In the data rows, the value 128 means zero.
Some points, one per row:
[132 116 114 119 123 119 110 138 135 107 124 162 106 156 120 103 153 117 141 132 139 147 126 141 131 134 140 107 123 115 111 135 136 104 135 117 129 126 140 141 170 124 136 142 136 124 110 117 117]
[131 124 112 122 187 144 140 135 137 116 167  94 146 136 166 141 151  91 145 100  56 114 104 169 163 128 152 151  82 158 164 163  72 126 104 163 122  74 168 131 109 108 167 161 132  77 147 106 118]
[110 119 115 136 186 127 125 135 134 123 148 104 131 120 152 127 131 115 130 123  77 127 127 159 150 122 142 135 107 147 160 167  80 139 104 146 146 104 170 110 119 116 130 157 132  90 145 125 147]
[ 93 105 126 151 110 147 107 140 126  99 116 179  69 157  86 103 168 109 120  93 148 126 142 109 106 136 115  91 146 123 112  99 152 104 163 103 163 168  89 134 142 150 153 140  63 168 113 174 123]
[118 117 123 112  99 157  97 138 134  97 125 175  36 168  77 156 126 156  92 130 156 151 173  97  87 141  83  77 189  93 113  55 140 128 142  84 203 169 113  95 140 184 159 144  57 182 112 157 145]
[157  88  99  83 255 105 182 163 115 111 208  48 168 151 249 112 171  17 170 120   5  77  92 255 214 181 184 249   0 194 184 235   0 117  41 254 164   0 255 125 131  53 199 190 149  24 169  35  72]
[ 95 108 126 133  94 145  98 127 109 103 154 193  32 177  77 117 157 121 128  86 153 117 156  89 115 145  98  55 127 136  94 103 132  89 179  86 176 182  96 125 172 163 140 164  56 168 121 164  99]
[123 136 116 141 129 157 124 135 124 142 141 123 133 114 123 135 116 140 120 115 105 131 116 148 151 111 138 123 105 121 149 138 118 142 149 141 141 105 143 149 109 143 152 123 134 111 123 168 141]
[128 133 132 135 131 148 109 130 131 136 129 124 125 101 114 154 126 149 114 108 117 128 131 146 146 127 144 119 126 132 156 122 132 133 146 122 137 148 129 128 108 150 158 126 131 125 136 150 154]
[151 142 111 123 124 136 157  77 144 127 128 110 118 106 111 125 116 144 131 140 133 103 127 126 104 152 106 127 162  96 119 105 146 136 156 124 145 168 108 140 136 138 110 116 121 141 151 111 133]
[ 83 161 121 118  68 137  90 129  87 143 132 135 136 119 123 142 109 174  83 130 172 133 132  94 107 173 128 156 174 163 104  82 125 157 170 118 113 186  91 141 108 131 162  95  97 176 157 135 148]
[138 108 126 120 122 114 137 149 130 127 114 139 111 146 107 123 151 119 136 136 127 150 126 130 113 122 135 121 126 118 118 136 105 130 117 131 130  96 140 140 152 114 130 120 137 127 125 105 144]
[114 131 123 138 137 141 112 153 124 140 140 122 127 114 133 148 117 115 115 121  95 125 131 160 148 111 143 125 111 139 141 143 121 125 126 141 137 117 162 129 113 124 142 136 123 100 153 146 149]
[127 113 122 123 128 140 121 162 110 127 100 132 116 165 116 141 151 140 142 119 115 135 134 122 126 127 106  85 131 113 131 148 140 103 133 120 131 130 142 102 133 145 122 142 115 134 111 123 106]
[141 127 130 134 108 131 111  99 131 132 138 138 103 136 121 138 137 135 130 123 141 120 130 113 128 137 116 101 152 133 131 109 119 143 133 116 154 151  90 117 101 160 127 149  93 148 131 136 105]
[140 115 123 150 138 102 135 140 141 142 104 116 124 130 115 132 126  99 135 120 128 132 134 119 118 121 125 132 103 109 134 127 133 109 108 121 117 110 152 115 137 128 108 125 142 130 109 118 116]
[158 135 121 139 160 127 138 124 141 147 115 103 168 115 150 109 132  99 142 125 129 121 131 142 128 117 120 139 102 109 121 144 145 114  94 140 116  80 147 102 129 120  88 126 153 102 107 106 106]
[124 143  91 133 123 159 158  53 155 141 108 132  83 114 103 132 110 152 124 139 123  90 178 103  75 156  95 102 153  66  98 102 170 132 159 114 160 171  92 120  96 146  98 140 120 145 113 146 138]
[128 124 112 144 140 153 123 139 134 118 161 134 151 104 127 137 133 147 120 117 113 116 130 158 147 105 141 114 132 129 149 137 113 140 125 118 118 110 150 126 107 144 164 135 129 125 125 126 128]
[158 115 125 139 178 124 160  87 151 128 116  96 147 121 164 132 101 108 162 143 130 126 146 136 141 153 127 155 120 109 133 125 127 114  88 165 144  96 119 101 119 122  93 126 135 134 123  96 112]
[131 117 127 132 132 143 111 117 141 120 116 153 126 157 122 130 129 137 113 115 131 123 135 113  98 142 108  97 139 107 118 134 137 122 121 118 160 136 133 110 127 149 125 143  90 125 104 127 125]
[109 119 140 145 160 147 128 130 149 122 153 126 120 117 136 143 132 135 135 132 104 144 118 161 157 124 157 125 129 126 142 138 100 147 128 147 119 118 145 138 112 143 161 140 145 110 128 131 134]
[181 131 133 127 177 112 195  97 143 122 131  61 160 125 184 115  92  98 163 146 103 105 137 144 138 166 124 173 114 132 132 142 129  99  81 154 135  80 125  91 124 100  82 114 147 133  95 102  93]
[112 101 124 135 123 124 128 139 131 113 111 154 123 146 114 132 147 117 136 128 131 138 110 139 115 115 134 116 137 116 130 133 132 105 113 116 130 127 139 125 153 126 125 127 126 126 121 124 120]
[109 115 110 125 110 119 122 139 115 123 131 165  81 167  85 117 134 115 121 111 148 137 128 106  84 133 114  97 135 128  93 128 132 113 157 114 133 163 103 127 154 142 145 131  99 154 117 146 128]
[126 106 121 116 136  95 129 163 128 117 105 139 140 162 118 118 152 121 159 128 120 142 102 136 132 113 145 147 100 109 145 148 135 121 117 115 120 104 141 134 153  97 102 111 161  90 100  91 117]
[158 122 141 157 177 114 154 126 151 148 102  87 207 125 169  87 152  90 173 128 136 126 114 138 146 125 156 163  61 125 141 176 143 105  82 153 101  76 167 113 119  88  66 138 154  92 113 104 113]
[142 136 126 146 141 144 113 130 130 130 138 121 139  97 130 151 129 136 121 130  99 140 118 139 130 117 133 112 101 130 127 135 108 136 140 143 135 120 154 130 119 128 144 135 148 114 128 140 152]
[118 136 134 127 125 147 116 137 123 127 127 120 113 117 107 151 134 145 125 110 115 146 123 144 151 108 133 107 120 126 147 115 117 154 146 111 123 146 136 142 138 136 141 146 148 134 138 148 157]
[147 112 136 106 143 113 123 171 103 121 116 117 152 142 125 122 134 109 150 152 132 132 120 133 142  96 145 129 107 111 148 154 111 116 101 127 112  94 150 139 180 113 105 113 169 117 115  83 110]
[134 142 136 145 118 136 106 117 128 140 126 153 122 106  84 150 120 167 110 127 109 150 120 107 131 109 124  92 132 122 123 126 128 150 164 121 124 157 125 140 107 154 143 135 138 153 124 146 161]
[ 81 159 136 109  86 148 125 127  80 136 133 115 162 122 135 142  92 141 106 120 152 119 125  99 112 135 129 177 163 156 115  98 136 171 148 132 100 162 111 139 104 111 132  83 130 159 152 134 130]
[140 127 119 125 219 123 144 153 130 123 168  97 153 115 176 134 155  75 161 126  68 106  96 191 177 150 157 165  87 175 156 189  33 136 100 193 164  47 201 128 126  96 179 152 141  67 181  83 118]
[129 137 118 147 147 149 115 132 142 139 150 128 132  89 133 145 122 133 118 129 104 125 105 156 151 109 152 120 100 125 129 134 121 142 126 143 131 117 149 125 112 144 173 153 143 116 136 134 137]
[122 126 120 124 163 144 143 150 127 141 158  93 135 119 129 140 143 132 137 119  82 113  86 172 172 131 140 128  93 144 150 146  98 141 106 148 139  77 158 126 114 127 175 144 141 113 150 118 142]
[119 138 110 138 157 135 140 128 131 138 140 116 139 109 126 147 126 146 128 127 103 145 102 156 138 117 137 119 102 138 133 136 109 145 128 143 127 111 144 125 116 121 161 146 121 115 144 133 147]
[100 111 133 133 116 121 121 149 125 110 115 162 100 167  86 120 146 114 121 112 136 136 145 108 106 125 121  95 130 124 115 115 144 114 139 107 146 136 117 147 151 129 140 133 106 142 107 126 129]
[133 132 101 127 127 132 160  78 172 122 119 112 126 106 123 139 111 143 140 147 130 106 168 121 100 147 106 127 168 113 115 108 153 131 150 122 161 148 103 156  93 133  93 122 116 128 134 135 122]
[138 126 113 133 123 119 146 118 122 127 128 121 102 145 120 123 134 131 145 131 149 125 130 119 140 132 122 107 144 143 135 109 147 126 141 123 149 144 111 119 114 159 129 136 105 150 144 138 128]
[118 124 133 116 130 113 128 150 129 109 116 123 118 142 118 124 134 117 124 135 138 140 114 129 118 101 131 134 116 128 124 127 129 110 111 106 104 112 153 129 159 108 130 128 149 123  94 104 123]
[159 112 118 101 140 101 164 170 127 108 101 116 183 143 145 106 134 127 144 154 118 147 107 149 137 105 165 152 112 115 162 164 137 103  88 139  87  77 188 150 148  75 105 116 197 101  93  76 114]
[ 90 168 152 181   9 166  78 101 131 140  68 193  81  77   0 168  79 255  68 117 200 178 160  41  88  44  75   6 212  87  98  43 226 165 238  23 105 255  39 129  95 215 112  99 134 214 108 229 183]
[165 135 104 142 158 121 175  98 146 143 136 105 159 130 139 133  99 121 157 142 114 104 122 135 143 156 114 151 122 131 139 143 119 150  99 164 162 100 105 109 130 105 100 122 125 137 138 113 105]
[125 124 142 136 124 138 130 145 122 134  97 128 106 144  94 135 149 129 126 119 141 129 133 102 110 128 119  96 135 111 116 123 137 114 129 104 156 138 119 107 121 154 140 135 102 147  99 122 113]
[ 93 137 119 109  25 157  28  97  82 134 153 238  40  82  94 174 170 193  63 130 170 154 133  85 113 126 101  34 217 128 109  69 141 154 211  37 185 235  66 156  80 209 188 174  59 184 178 183 150]
[ 46 145 147 106  36 134  47 151 100 144 129 199  69 139 106 160 136 189  64 125 189 170 166  95  74 130  81 128 255 180  78  23 133 173 243  83 143 253  93 142 110 190 204 115  84 196 191 207 181]
[142 135 127 134 112 130 107 100 151 123 134 162 107 117 140 130 127 135 117 129 143 128 145 120 130 152 123  93 156 112 114 113 123 134 132 114 154 148  98 116 113 146 128 148  94 130 133 144 131]
[101 134 135 138 101 146 108 116 149 147 125 163 128  95  82 137  99 180  98 124 144 144 157 106 118 111 102  83 157 118 124  84 143 145 157 113 126 174  96 120 115 167 139 131 128 140 126 170 159]
Here are 10 more points, each followed by its number:
[143 122 117 145 140 126 159  89 129 135 140 119 123 149 154 138  96 126 132 130 119 116 155 121 151 155 116 139 127 126 138 141 114 137 117 132 158 121 120 132 118 120  98 142 120 132 125 131 121] 0
[125 138 119 125 160 128 150 140 119 133 145 108 130 123 151 127 133 129 142 102  98 119 126 171 156 127 150 137  92 146 146 141 100 152 126 149 119  84 165 123 127 125 165 144 133 112 120 124 140] 1
[131 109 145 129 104 115 124 145 117 118 121 148 110 148 119 112 163 126 145 118 128 141 130 123 131 120 141 128 123 124 143 141 144 105 124 122 117 129 147 131 168 124 115 113 123 125 123 102 110] 2
[ 85 152 152 110  91 124  74 128  94 127 124 104 151 118 142 137 109 140  90 123 158 122 116 102 125 147 127 171 161 141 102  90 135 151 153 134  96 170  99 134 103 134 141 115 125 159 153 125 141] 3
[138 128 114 132 132 139 135  96 132 139 125 129 108 133 148 142 128 124 137 138 137 125 127 117 127 143 113 139 140 118 122 133 148 139 120 137 141 132 106  98 109 128 111 128 126 130 121 141 132] 4
[105 105 131 138 107 137 119 157 108  91 129 143  83 167  80 130 167 118 127 112 143 137 151 131 130 119 104  94 132 114 131 123 123  99 137 107 148 151 122 135 154 153 147 124  96 136 104 143 123] 5
[115 128 119 131 119 120 119 154 128 124 131 146 111 126 131 112 145 130 127 124 127 145 125 118 117 131 148 124 118 115 127 117 136 102 120 116 131 111 139 133 157 110 137 135 135 131 104 124 125] 6
[168 117 139 134 214 116 203  98 165 118 135  46 165 147 177 104  54  74 158 146  92  94 152 164 124 154 129 182  89 117 141 158 110 114  41 188 130  60 134  94 137  75  79 105 157 109  92  79  66] 7
[121 114 118 131 116 123 132 152 128 108 119 141 121 150 106 116 134 128 140 148 133 137 118 133 113 131 151 127 111 115 131 131 144 115 117 113 124 127 140 134 151 109 132 124 141 133 106 105 134] 8
[129 124 136 133 141 117 116 130 154 147 115 115 128 131 122 110 123 117 140 132 142 125 134 106 117 129 136 117 126 107 125 122 148 128 105 119 149 102 140 112 130 123 114 147 119 121 124 125 124] 9
Which of these numbered points is nearest to each point below, looking only along the 2 directions in which the first points spread most? Its number follows each.
[209 126 130 136 255  94 255 103 202 132 122   0 226 168 211 106  43  28 233 148  71  86 148 191 136 162 124 247  51 104 150 193 124  96   0 224 102   0 155  63 146  19  32  74 185  86  58  67  45] > 7
[110  92 142 129 105 127  99 155 123 108 140 150  92 171  93 117 156 118 130 114 139 114 132 140 124 124 129  97 133 110 123 127 132 108 145 102 132 137 113 131 162 149 139 134 108 134 112 127 123] > 5
[131 111 131 114 123 117 125 153 126 115 114 138 115 144 126 110 145 115 136 129 132 139 124 133 114 109 138 110 118 108 120 132 135 108 107 106 117 114 140 124 173 116 120 125 149 114  97 128 119] > 9
[138 136 118 123 104 134 159  86 134 114 121 123 130  99 139 129 121 137 122 143 133 102 146 134 101 151 112 137 165 105 111 116 153 132 141 104 123 147 102 134 104 131 113 115 125 147 136 131 118] > 4
[185 115 126 148 224 103 232  93 184 122 132  20 196 150 173 107  65  58 196 158  91  94 134 176 143 161 119 187  77 117 149 178 126  98  52 192 129  27 149  91 125  48  56 116 161 104  94  80  77] > 7
[136 137 119 131 144 130 136 115 158 138 113 131 141 120 135 116 133 118 137 136 127 132 117 120 124 114 112 107 117 123  96 143 159 113 113 129 112 114 146 104 121 125 113 163 117 118 101 120 128] > 9
[120 101 116 129 124 125 135 165 122 106 112 132 123 153 104 124 149 113 136 133 143 145 119 116 112 123 133 128 128 128 126 147 136 114 120 124 116 124 137 143 157 112 118 116 130 132 121 104 124] > 8
[151 132 119 131 156 112 153 115 139 127 136 111 130 144 130 135 103 118 149 143 144 113 147 116 129 144 116 138 127 136 131 125 119 142 123 142 152 131 112  96 125 120 105 137 117 132 136 127 129] > 8
[140 129 126 118 156 148 128 145 136 148 151 102 136 120 134 137 138 115 125 116  98 116  93 162 158 129 139 126 105 149 142 155  74 145 110 163 134 102 159 124 119 118 155 151 139  98 144 126 121] > 1
[136 120 108 138 136 135 147 101 127 116 114 106 129 140 158 143 104 110 134 139 138 108 146 121 138 144 113 120 146 123 135 126 139 136 117 141 146 121 116 101 116 128 100 133 108 114 141 131 113] > 8
[182 144 112 168 201  79 180 117 177 199 103  20 255 110 216  47 145  70 186 110 109  84 111 169 181 123 185 234   0 166 146 227 136  61  30 193   6   0 206 132 104  26  26 142 233  34  91  56  86] > 7
[158 132 136 135 124 142 137 125 133 136 140 108 108 164 131 140 107 122 136 137 108 103 147 127 139 145 117 128 112 119 142 133 141 107 114 120 140 124 122 128 107 135 117 118 113 134 136 132 109] > 2
[127 126 121 136 142 154 117 139 143 141 129 124 126 128 122 155 121 150 121 114 101 145 127 148 142 121 130 113 130 142 134 121 104 142 130 137 117 127 129 134 120 148 166 132 135 116 131 148 157] > 6
[151 122 134 123 121 135 155 117 117 127 133 130 125 130 155 139 115 126 137 145 106 116 143 113 123 144 130 137 122 122 129 116 156 128 122 139 147 120 105 109 137 135 114 135 131 129 117 132 114] > 8
[147 166 144 114 141  84 165 105 105 129 135  19 244  74 195  98  59  94 165 154 131  99  77 156 178 145 178 246  50 104 145 148 109 132  14 189  45  56 129 139 101  50  22  92 185 111  90  40  71] > 7
[187 115 141 131 235 105 240 112 178 127 116   6 208 153 203 100  53  54 190 155  91  89 152 177 146 174 137 227  83 106 159 189  94 120  19 214 135  10 149  82 147  39  53  81 180  79  82  80  71] > 7
[135 133 135 145 134 119 139 136 120 134 120 123 125 146 115 110 141 114 138 119 138 118 130 123 109 128 132 109 107 112 129 143 123 122 114 126 117 104 138 123 152 140 104 127 123 134 114 127 106] > 9
[204 119 141 145 255  93 255 117 166 125 107   0 232 171 217 107  20  10 234 168  81  77 149 170 152 164 119 241  51 117 171 181 105  85   0 255 118   0 182  69 160  18  25  72 214  79  65  45  43] > 7
[163 146 142 162 179 110 158 126 155 184  98  60 229 122 154  92 151  89 160 117 128  99 100 149 158 118 160 155  60 153 133 199 116 125  57 165  62  34 172 131 109  75  57 139 188  79 107  85 102] > 7
[151 143 133 108 151  90 172 176 122 132  76  87 227 129 150 119 132 113 160 160  96 173  74 127 140  88 178 174 104 107 164 195 135 120  76 146  55  49 204 145 161  63  85  92 234  76 103  38 118] > 7
[ 93 107 115 143 101 131 119 139 121 107 131 178  69 154  97 123 173 126 122  95 152 132 146  99 105 141 110  76 135 116  93 117 133  97 164 105 155 161  95 122 144 159 153 150  80 156 109 161 123] > 3
[134 102 123 137 109 108 157 152 126 129 107 125 152 140 105 131 133 128 138 129 124 137 110 129 119 105 138 131 130 123 122 162 136 110 107 118  95 106 145 141 159 112 128 106 152 120  95  95 116] > 9
[101  99 131 117 118 115  97 143 121 112 114 153  84 144 113 117 157 108 105 119 134 144 146 116 110 125 121  96 111 116 101 112 134 109 143 112 137 142 118 137 148 159 146 128 112 128 100 139 130] > 5
[117 104 134 127 121 122 101 147 141 113 128 167  81 152 107 117 148 128 127 126 131 133 152 131 129 133 121 109 114 108 127 127 149  95 138  99 118 146 120 143 174 142 135 132 115 142 109 133 128] > 5
[136 148 111 136 118 121 139  93 130 139 132 108 125 120 126 135 115 136 132 140 132  98 143 122 116 137 108 136 149 120 107 110 146 126 139 115 130 160 103 127 124 146 108 112 120 149 140 129 132] > 4
[122  87 130 132 133 122 129 153 121 132 124 129 125 163 119 130 127 102 125 139 118 136 146 123 115 106 155 118 107 116 137 141 121 108 120 123 121 125 166 123 166 122 121 125 139  98 131 103 104] > 0
[161 121 139 136 179 138 161  89 154 129 112 100 147 143 169 128  83 107 154 136 119 114 152 127 145 157 125 138 130 105 136 132  98 138 106 155 159  94 129 104 122 114  95 117 137 117 139 147 102] > 0
[135 115 119 119 128 125 116 153 109 114 106 131 128 161 127 125 146 120 138 123 116 142 114 137 121 120 124 141 115 118 145 132 150 108 130 118 110 127 132 130 160 135 114 127 155 134 111 114 127] > 8
[124 105 117 117 121 104 123 151 126 114 128 140 108 166 111 104 137 113 131 132 126 131 136 131 106 130 131 120 105 105 132 131 157  95 110 107 111 127 133 135 154 107 135 121 128 127  97 113 113] > 9
[119 177 142  96 136  95 157 113  95 149 116  34 221  83 180 113  64 109 165 124 135  98  58 143 183 164 174 228  57 147 131 152 138 157  58 176  53  81 126 144  88  61  41  83 197 130 118  74  90] > 7
[132 147 131 108 121 107 137  94  98 136 135  91 137 101 159 113 125 127 125 130 149 113 108 141 127 149 116 162 151 170 109 122 122 147 169 137  97 145 104 136 117 113 111 106 136 129 173 119 109] > 6
[134 122 123 120 132 119 104 140 136 120 122 147 115 135 106 115 147 119 118 123 125 140 133 119 112 122 136 113 116 106 118 134 137 109 120 118 119 128 134 149 150 132 127 129 118 129  89 125 120] > 4
[144 151 143 108 137 104 145 148 117 129 119 120 132 142 118 120 142 128 138 135 139 144 103 132 111 108 144 132 130 133 114 142 137 126 103 105 116 100 139 145 151 122 117 130 151 133 112  98 139] > 9
[ 95 145 147 104  95 147 118 111  87 121 126  86 169  99 167 118  85 136 129 126 164 115 122 115 137 128 130 201 137 139 115 105 135 152 136 143  84 141 115 139  96 104 109  87 133 138 139 113 124] > 2
[151 126 120 132 148 138 159  95 133 118 124 126 141 117 159 142  94 111 151 148 128 110 138 128 121 151 105 136 126 116 138 121 130 128 110 127 149 135 126  93 117 111 115 135 122 125 122 119 122] > 9
Now 10 new points, numbered from 0 again:
[132 111 142 145 132 121 138 134 152 136 110 119 153 136 134 122 142 119 132 118 129 130 143 131 119 136 124 132 111 106 130 144 136 113 100 125 117  78 145 113 123 122 108 137 137 109 115 121 119] 0
[151 127 129 119 131 117 143 172 124 122  99 108 194 135 149 120 133 125 146 147 119 151  90 134 148  95 179 147  96  94 158 184 131  98  88 126  63  60 187 147 155  77 104  95 207  77 112  58 110] 1
[123 121 122 141 161 135 114 114 140 113 139 135 140  89 140 144 107 131 117 124  98 147 113 126 147 122 138 141 106 126 135 128 107 136 129 150 148 127 144 116 108 154 141 158 104 118 142 148 171] 2
[146 124 114 109 222 131 154 176 130 133 175  66 151 161 172 142 138  69 144 128  45  92 107 195 176 138 165 183  42 175 192 189  43 134 100 191 157  37 213 124 135  87 177 148 141  84 177  93 121] 3
[121 119 128 117 116 113 123 155 105 104 121 146 109 160 111 127 143 113 141 119 131 143 116 138 122 111 151 125 111 111 125 122 158 104 132 119 120 132 125 139 162 127 121 115 134 122 104 113 128] 4
[ 68 150 148 109  86 121 110 127  87 126 129 106 148 113 146 136  93 123 112 127 147 121 117 108 111 135 125 180 158 163 101  87 140 165 138 125  92 170 100 148  95 110 126  93 115 163 138 156 128] 5
[ 82 141 147  92  86 139 108 136  97 144 128 110 143 114 134 123 130 146 120 131 177 138 129 122 118 151 111 179 153 144  91  90 132 145 147 129  95 161 102 137  96 128 121  89 106 166 154 147 137] 6
[129 134 134 110 118 104 132 107 118 109 123 102 143 113 159 132 114 116 114 150 160 117 114 131 128 145 115 179 145 144 127 120 126 152 153 144 102 137 108 139 114 113 117 103 130 104 169 127 128] 7
[ 94  99 120 140 102 156 105 145 110 102 137 160  45 179  80  99 163 131  94  89 148 112 164 128 126 142 107  79 138 137  98 110 137 108 157 110 142 168 104 140 176 154 157 121  74 155 104 162 119] 8
[130 145 138 131 118 113 150  82 113 122 134 115 128 105 158 128 126 122 125 127 137 102 127 131 124 160 116 161 148 144 116 102 151 125 156 143 119 146 111 127 113 127 105 114 124 137 145 130 113] 9
Which of these numbered points is nearest to each point below, looking only along the 2 directions in which the first points spread most? Its number follows each.
[128 124 113 130 141 143 130 126 141 131 137 130 133 116 123 133 122 123 123 116 100 132 127 148 148 127 132 117 103 132 168 130 123 144 117 130 133 116 141 134 128 150 157 143 130 101 147 142 158] > 2
[137 118 134 138 137 141 129 143 124 129 121 141 107 143  98 136 129 127 129 125 128 126 144 126 110 142 120 106 130 123 118 124 134 131 115 111 157 129 134 118 134 148 139 122 103 140 114 134 110] > 9
[134 145 127 106 111 115 136  99 124 134 155 107 136 120 142 115 134 138 135 133 121 108 127 149 113 150 114 160 152 155 108 114 140 131 143 108 101 152  98 142 100 133 122 106 138 131 137 123 128] > 9
[154 130 119 126 140 113 165 113 135 120 138 108 131 139 154 145  97 120 144 156  98 115 132 140 109 145 113 157 127 113 137 135 129 120  96 146 131 116 115  89 126 109  98 118 118 124 120 120 101] > 0
[119 104 119 126 130 110 118 161 130 124 115 137 139 170 111 120 152 128 138 136 155 148 138 117 129 131 135 108 126 123 133 133 130 122 126 125 111 115 130 132 156 121 121 115 124 117 108 120 134] > 4
[128 130 117 125  97 150  96 128 121 124 106 187  61 144  92 160 106 137 110 130 148 155 154  78  74 126 105  62 191  94 112  88 120 134 163  97 182 155 105 103 117 164 186 158  74 191 121 172 129] > 8
[134 132 126 140 104 141 120 101 112 127 130 162 106 100 134 135 127 135 127 137 138 119 126 103 127 134 111 110 152 116 117 100 150 155 153 113 156 160  88 116 113 143 148 122  89 153 150 149 134] > 6
[152 130 140  96 110 112 129 114 119 132 136 109 156 134 142 122 135 118 124 152 128 105 105 147 139 151 121 179 148 131 128 128 110 136 140 129 101 150 104 150 116 119 118 120 139 124 165 124 116] > 7
[142  99  90 101 255 127 163 168 116 124 198  57 164 138 248 126 182  38 192 118   5 100  75 239 216 176 207 220   1 176 187 234   0 121  41 239 156   0 235 131 134  83 195 191 149  27 183  31  67] > 3
[117 137 122 138 103 134 129 140 116 136 128 148 128 110 115 149 113 160 101 119 114 125 138 122 127  99 132  91 124 133 131 106 149 152 136 108 114 129 122 115 110 143 144 125 126 134 135 163 166] > 5
[150 141 134 107 116 100 127  91 112 135 144 115 157 110 192 123 109 131 118 154 145 108 132 147 132 156 115 194 149 148 140 133 139 135 141 138 103 140 107 143 131 125 123 111 127 129 159 129 137] > 7
[ 53 154 153  96  24 149  27 160  91 158 142 199  41 151 102 163 159 193  34 102 177 174 149  79  62 147  98 123 255 165  68  17 129 153 255  60 137 255  72 162 120 210 205 121  61 190 189 218 175] > 8
[178 135 151 147 172 123 206 111 136 122 130  74 143 159 146 109  73  74 158 143 111 117 147 167 134 172 109 180  97 120 136 160 129 120  75 175 152  87 133 107 123  93  81  92 156 120 117  89  79] > 1
[101 145 114 114  39 160  52  77 103 128 165 217  46  71 109 154 146 202  63 120 169 143 152  65 103 122  92  59 203 142  82  83 154 162 217  41 174 248  56 139  86 185 194 194  52 182 158 175 168] > 8
[119 135 127 125 139 114 135 148 134 114 115 133 158 121 136 126 136 124 136 150 128 146 100 114 110 109 158 149 137 120 128 156 148 122 113 139 107 104 155 124 145  95 115 113 156 112 116  88 135] > 0
[153 125 123 114 152  94 155 166 146 126 109 104 198 126 143 127 122 123 149 147 104 153 102 124 120  93 184 167 120 122 148 187 130 113  64 133  79  57 173 135 142  54  95 116 204  74  88  59 110] > 1
[ 87  81 122 148  94 150  76 133 128 104 147 202  16 188  80 127 181 105 102  90 155 102 185 112  98 167  85  54 161 122  84  89 122 123 172  89 200 185  81 138 163 184 159 158  23 173 113 205 131] > 8
[154 102 108 109 233 126 168 146 144 129 182  73 158 149 173 121 156  86 161 117  61 104  95 195 192 156 161 163  39 157 178 185  50 128  87 196 157  40 214 132 122 109 176 159 159  67 167  62 116] > 3
[156 124 131 130 153 105 154 148 146 129  92 109 206 120 138 121 132 117 166 175 105 168  91 124 137  94 174 170 100 101 167 167 119 129  74 132  69  55 189 143 152  65  93 103 216  65 112  35 130] > 1
[121 145 137 145 159 146 118 117 123 132 146 141 142 110 128 143 117 127 112 116  98 141 125 138 139 118 131 128 123 144 138 137 100 130 126 124 131 133 147 140  92 128 151 164 124 117 130 143 133] > 2
[ 84 155 133 101  60 140  85 133  90 135 138 143 118 123 152 137 122 160 103 117 175 138 123 101 103 141 118 149 184 185  94  72 132 154 170 117 114 193  99 151 104 152 142 115 114 176 160 151 158] > 8
[116 109 121 130 109 131 115 153 130 111 133 160  99 138 115 131 147 110 115 118 142 122 131 116 124 117 117 109 120 109 102 115 123  99 132 122 136 153 119 134 156 151 156 132 117 157 120 127 123] > 5
[188 131 130 149 187 117 200 107 132 120 118  65 157 136 190 110  66  81 177 155 100  93 134 142 118 140 130 184  96 110 143 169 120 105  61 160 121  75 139  88 139  72 104 106 155 108 111 107  75] > 1
[160 130 128 135 165 125 165  87 139 126 126  86 146 143 163 132  98 121 143 140 127  99 142 129 137 164 117 150 123 122 154 120 148 125  93 147 153 108 116 102 130 123 113 125 130 120 113 117 116] > 0
[125 152 134 152 118 134 116 128 121 130 135 146 120  95  99 134 113 156  97 123 120 139 121 136 135  97 130  99 135 118 145 122 130 141 143 125 125 148 135 147 115 145 137 141 126 130 119 146 151] > 5
[ 89  83 132 130 103 156  95 150 118 109 129 184  35 186 102 126 173 116 104 105 150 133 161 123 112 149 118  89 152 117  98  98 115 100 166  90 166 176 105 138 164 168 150 150  63 144 122 173 145] > 8
[123 125 129 136 138 152 114 131 142 145 117 140 119  85  99 122 112 148 117 122 133 151 121 130 128  93 134  98 142 124 125 110 114 160 148 125 148 129 131 131 107 128 135 132 136 140 135 159 163] > 5
[166 116  96 107 249 117 153 157 138 136 204  88 146 138 213 113 163  52 154 143  24  96  75 233 197 143 160 210  23 175 173 217  27 115  46 211 138   0 212 123 132  89 184 175 142  49 146  63 112] > 3
[127 123 134 134  96 145 122 128 132 156 141 136 120 125  86 148 112 183 126 116 119 142 122 139 119 101 102  79 132 113 132  97 135 158 161 102 109 165 120 119 116 165 146 123 138 124 127 158 161] > 6
[116 120 138 107 116 135 111 143 124 127 113 151  80 160 107 145 113 153 115 121 130 146 139 115  94 121 113  79 149  98 122  98 142 111 139 110 170 145 124 119 127 155 152 130  96 161 110 161 121] > 6
[127 138 124 129 122 160 116 129 127 129 129 138 106 118 125 135 114 152 125 111 126 136 132 126 139 113 123 100 130 115 124 120 110 159 147 136 117 138 155 129 109 143 149 118 131 124 136 139 146] > 5
[120 158 144 136 125 140  97 113 146 135 125 138 141  87 112 132 109 157 107 117 119 142 118 138 135 119 134  99 144 113 119 128 123 152 143 123 127 146 124 129 117 149 135 141 138 127 119 155 153] > 5
[129 145 134 125 123 122 118 125 135 145 122 125 125  77 107 140 125 154 120 121 114 142 106 146 112 102 122 114 154 125 111 134 125 144 139 101 117 138 112 130 123 125 144 150 125 124 132 163 148] > 5
[101 107 131 138 127 134 113 136 135 107 126 168 118 145  97 136 155 128 121 117 142 153 134 114 113 130 130 110 127 131 134 134 116 103 131 112 139 116 123 123 151 120 121 137 108 130 123 113 131] > 9
[120 130 112 138 113 141 117 133 139 131 130 134 129  95 112 156 112 153 122 117 135 140 120 123 120  88 113 101 121 125 138 113 122 144 143 121 117 155 123 139 108 141 142 131 129 134 125 163 159] > 5
